In the rows, 128 means zero.
Where one turn sends some rows of the set: a few examples, then the rows asked:
D: [124 166 147 134 141 151 128 132 122 143 115 121 111 100 118 137 141 135
 140 123 144 126 151 130 149 118 108 138 113 110 115  99 133 141 136 138
 121 109 137 116 170 161]
J: [135 170 133 128 132 144  85 151  94 110  93 117 119 131 134 151 100 141
 152 134 165 129 111 111 127 128 103 106 132 135 115 108 134 132 170 118
 135 133 122 129 131 128]
V: [148 172 115 117 147 149 160 153 105 130 117 106 128 111 157 112  96 115
 147 143 129 151 130 137 159 110 134 156 114 123 101 135 144 108 155 122
 106 136 126 137 132 157]
L: [115 179 143 131 135 143 131 130 125 135 115 120 109  96 110 138 135 145
 137 133 135 127 142 132 149 108 110 134 118 113 124  90 138 150 135 141
 119  98 136 122 167 151]
T: [132 168 105  93 117 104 126 151 121 147 119 103 133 108 122 116 124 150
 142 132 132 153 167 129 136  89 138 113 115 121  96 103 118 144 144 128
 115 129 107 129 120 149]
Q: [127 160 138 133 128 149 128 127 132 143 115 123 106 108 112 131 139 133
 141 132 149 130 141 131 145 109 110 138 108 116 120  96 144 148 140 129
 122 105 140 115 171 149]
K: [132 179 109  98 115 110 133 154 132 139 125 111 133 112 127 130 114 147
 135 133 124 153 159 138 141  87 135 104 107 119  93 108 111 138 137 124
 116 129 107 134 120 138]
Y: [117 154 130 121 153 141 120 150 113 155 117 129 130 136 102 148  92 129
 133 135 139 139 103 131 149 135 140 108 133 123 118 133 117 115 152  94
 156 119 111 160 120 143]
N: [140 163 138 138 134 134  92 158  99 117  90 117 117 128 127 147 105 135
 149 135 166 137 109 112 131 117 110 113 153 131 113 102 142 129 170 120
 142 126 127 139 136 121]
B: [134 160 102 139 132 120 116 150 131 137 122 115 147 120 122 156  71 123
 159 149 133 139 113 124 140  98 135 123 118 106 160 113 139 139 164 106
 117 125 125 149 143 138]
Z: [115 156 126 107 114 109 114 122 105 144 108 135 147 138 131 122  84 138
 158 130 144 115 107 118 164 112  97 112 127 117 122 105 115 140 166 120
 129 118 153 125 128 149]
S: [154 168 108 123 149 147 158 165 108 126 109 118 124 119 149 124  90 107
 143 138 135 146 127 133 157 118 137 153 118 125  93 132 146 109 154 125
  94 132 125 145 138 148]
E: [109 162 121 137 166 130 115 152  95 149 106 100 133 107 110 115 110 170
 153 158 143 127 126 121 139 147 145 133 100 135  97 101 139 111 134 136
 103 134 135 147 132 154]
G: [129 162  95  97 114  99 136 151 131 149 120 106 129 115 117 122 122 149
 137 136 127 147 157 132 136  91 132 115 120 122  90 114 120 141 137 120
 113 128 112 138 117 133]
F: [120 165 102 131 136 120 110 138 127 141 119 107 137 122 123 152  69 121
 150 147 126 132 120 113 152  98 138 124 123 114 164 114 139 153 167 114
 115 130 123 150 129 137]
A: [109 159 127 126 169 136 117 144  91 148  98 116 126 106 112 108 101 175
 158 158 148 126 116 126 147 146 145 137 109 131 100  94 147 122 139 143
 113 129 141 149 135 151]
M: [156 167 110 113 157 151 150 158 108 123 115 112 127 111 157 118  88 119
 148 140 139 149 123 144 158 118 138 146 110 114  89 127 142 111 159 126
 108 144 124 142 124 147]
W: [126 166 125 112 108 100 130 144 107 149 107 135 150 141 121 125  88 138
 159 132 140 118 107 120 155 114 102 115 131 124 123  95 108 131 168 123
 139 111 157 133 134 143]
X: [105 166 130 113 151 148 111 150 120 142 117 128 129 130 118 150  84 125
 124 135 128 132 110 122 148 136 140 115 136 134 124 135 110 113 154 100
 148 121 109 153 120 143]
R: [112 158 121 130 161 127 112 155  94 146 103 118 129 115 101 107 106 161
 149 159 155 123 120 123 135 151 154 128  97 137  92  97 139 114 139 137
 106 123 139 140 142 154]

B -> Y
Z -> F
Now find these:
V -> E
A -> L
Q -> G

Where one turn sends some rows of the set: a few examples, then the rows asked:
tuput: [140 125 147 148 129 142 135 146 135 132  83 118 130 126 131 110 112 132
 117 117 133 103 103 163 114 122 142 123 128 110 111 126 134 146 130 148
 139 137 124 123 137 113 129 131 134 130 138 137 152 125]
kofuv: [147  98 152 128 139 140 137 133 139 130 111 122 123 132 102  86 133 135
 141  98 149 125 112 127 115 120 130 112 105 113 113 132 134 117 123 136
 163 134 116 151 153 118 133 117 118 127 154 134 134 114]
Pud: [150  99 154 129 139 140 138 131 139 131 111 119 124 131 100  87 135 133
 141 100 154 126 112 130 117 122 130 113 108 115 114 134 131 117 123 135
 163 135 116 150 152 120 133 122 117 127 153 132 137 115]
luga: [108 129 140 118 125 105 109  97 120 117 122 115 122 142 117 125 132 102
 129 117 112 147 151 125 128 129 119 145 181 109 105  99 152 133 151 129
 113 125 143 131 112 136 135 113 147 120 155 153 146 121]
lasi: [139 125 146 148 129 142 135 147 135 132  83 119 129 126 132 109 112 132
 118 116 131 103 102 162 113 122 142 124 126 110 111 125 136 146 130 148
 138 137 124 124 138 111 129 129 135 129 139 138 150 125]
tibo: [149  98 152 130 137 138 138 132 141 130 112 124 125 134 104  86 134 136
 139  99 152 126 111 129 117 123 128 113 108 115 115 132 134 116 120 132
 162 133 112 150 153 119 136 117 115 125 154 134 140 113]
vonab: [134  96 144 120 121 125 139 122 132 146 133 139 127 142 119 141 146 105
 164 134 124 144 126 115 120 144 104 164 125 134 139 123 136  86 146 144
 124 119 144 123 122 149 146 137  98 114 162 124 111 114]
Kes: [ 87 113 127 126 119 143 121 124  95 142 128 118 123 141 149 116 158 107
 123 130 119 125 139 113 136 136 110 139 142 139 130 112 130 131 149 103
 103 107 126  99 133 132 112 149 134 122 137 116 121 113]
bope: [110 128 142 119 124 105 110  96 122 116 122 113 124 141 116 126 133 101
 128 119 116 149 151 126 129 130 118 145 184 111 107 100 149 133 151 127
 113 124 142 131 110 137 135 117 145 119 155 151 149 122]
megof: [140 125 146 149 129 142 135 146 136 131  83 120 130 126 132 109 112 133
 116 117 133 103 102 163 114 123 141 124 127 111 112 125 135 146 129 148
 139 136 122 124 138 113 130 129 133 129 139 138 153 125]
vefef: [ 86 111 125 128 118 141 122 125  97 142 129 120 124 144 152 115 158 108
 121 130 118 125 138 114 136 137 108 139 143 140 132 110 133 130 147 101
 103 106 122  99 134 132 113 146 133 121 139 118 124 112]
Binu: [109 128 139 121 124 103 109  97 122 116 123 116 125 143 118 125 133 103
 128 118 114 148 150 126 128 130 117 146 182 111 108  98 152 132 149 126
 112 124 140 130 112 136 137 112 145 118 156 153 149 121]
tav: [ 85 112 125 126 119 142 120 127  95 142 128 120 123 143 152 114 156 108
 123 129 115 124 138 111 135 135 110 139 141 138 130 109 135 130 148 104
 104 107 125  99 134 131 112 144 135 121 138 119 120 112]
lor: [132  97 144 117 124 125 138 124 128 146 132 138 124 142 119 141 145 104
 165 132 120 143 126 113 117 142 106 164 122 132 135 124 138  86 148 147
 125 120 148 124 121 148 143 136 102 115 162 125 104 114]
modu: [130  96 141 120 122 123 138 125 131 146 133 143 125 144 122 140 144 106
 164 131 118 143 125 113 118 142 103 164 122 133 137 120 142  84 145 145
 124 118 143 123 123 147 147 130 100 113 165 127 107 113]

tav -> vefef
lasi -> megof
vonab -> lor
Now find these:
Binu -> bope
tibo -> Pud

